In the rows, 128 means zero.
Where one turn sends some rows of the set: a few examples, then the rows asked
Q772: [107 134 138 141 161 143 112 120 138 136 152 115 147 124 141 138 115 147
 116 125 126 154 150  91 137  88 132 149  92 149 122 120 124 124 121 137
 105 137 112 124 144 138 143]
Q106: [156 162 161 138 119 141 127 119 150 117 146 136 112 114 143 115 112 138
 133 110 133 148 125 110 120  98 109 154 149 143 129 143 159  84 127 115
 119 138 135 120 124 115 173]
Q65: [134 166 151 134 151 112 104 146  99  96 127 125 136 117 110 122 107 135
 119 128 144 141 151 142 135  91 130 169 105 152 111 145 110  86  73 145
 131 140 121 117 149  96 139]
Q381: [128 154 164 119 149 108 104 134  90  90 131 126 127 121 118 116  92 128
 130 114 143 147 146 129 136 103 137 167 114 156 115 139 114  93  79 145
 145 143 114 111 134  86 143]
Q565: [134 118 147 120 159  98  93 121 153 127 120 143 150 119 156 136  98 123
 136 106 134 151 140 129 139  84 143 160 121 149 114 162 118 110 116 138
  99 127  98 105 106 108 195]
Q327: [146 169 153 138 112 138 128 131 141 121 141 135 101 128 132 118 117 140
 133 110 134 136 115 121 126 121 125 135 157 135 126 146 153  99 123 112
 105 146 131 120 129 124 162]
Q349: [103 140 136 140 153 140 118 124 120 131 140 120 136 121 133 143 121 159
 116 126 133 141 137  93 140 104 141 142 105 147 113 124 117 131 110 120
 100 139 101 124 136 155 130]
Q883: [138 161 153 126 144 115 103 135  93  98 124 139 132 134 112 123  97 137
 107 118 141 129 147 128 126  98 125 164 118 145 113 140 110  85  75 135
 141 141 113 123 137  72 145]
Q555: [111 118 135 130 157 134  96 116 121 127  93 157 116 123 133 161 105 152
 134  99 112 157 120 111 109 112  80 167 119 132  99 138 135 121  95 124
 122 111 127 125 133  93 146]
Q615: [159 153 157 129 130 129 140 121 144 116 137 135 110 107 153 123 114 143
 138 119 144 129 127 120 143 111 121 142 150 136 129 148 163  86 119 120
 103 154 147 127 129 115 173]
Q856: [117 124 152 137 156 126 114 107 115 135  98 146 130 131 125 161 121 147
 113 103 126 149 122 106 109 109  72 170 118 142  80 134 139  99  90 127
 103 126 128 135 113 101 152]
Q484: [118 140 134 142 157 145 126 119 128 141 129 128 138  99 142 133 111 155
 105 124 137 135 151  93 139 103 129 152  97 160 118 125 128 127 115 145
  90 143 122 129 151 139 138]
Q356: [135 147 159 132 147 109 120 141 101  85 127 131 124 127 103 110  95 140
 117 123 144 140 147 137 134  96 127 161 111 133 124 138 126  83  80 138
 142 140 125 115 137  90 139]
Q410: [124 120 145 132 150 135 108 115 130 132 110 135 136 129 137 159 135 162
 133 107 122 154 133 121 104  98  74 171 122 135  89 134 138  79  88 111
 118 117 121 123 108 102 152]
Q948: [127 131 155 133 167  95  89 128 132 111 106 145 128 125 154 156  89 125
 156 107 121 159 113 131 151  94 138 152 126 117 111 165 132 120 109 130
 104 125 121 117 124 110 192]
Q224: [161 163 143 133 139 132 113 128 147 107 129 150 107 102 149 135 109 148
 149 128 138 137 123 118 141  93 118 141 149 125 139 159 147 106 127 108
 118 138 141 133 154 119 160]
Q706: [118 141 129 144 153 153 105 118 128 130 133 132 127 105 157 149  96 158
 108 126 118 142 137  90 148  93 127 144 110 151 105 135 119 132 102 133
 122 133 134 134 168 133 146]
Q779: [125 127 142 117 147  93 107 127 157 124 120 150 128 125 142 137  99 115
 132 104 135 148 119 142 140  98 148 150 129 148  98 170 117 128 106 136
  98 131 102 102 107 115 186]
Q764: [116 108 144 127 143 121 111 112 128 123 103 146 119 129 125 156 133 159
 124 109 133 150 118 123 113 106  82 162 132 140  73 145 124  97  80 103
 114 126 117 125 106 118 143]
Q407: [126 127 155 108 172  89 109 120 142 122 115 148 141 127 147 153 101 111
 152 111 141 148 126 129 145  99 135 158 119 139 109 162 130 120 113 142
  92 139 107 114 103  99 185]

Q565 -> Q410
Q65 -> Q356
Q555 -> Q706
Now these:
Q349 -> Q327
Q856 -> Q484

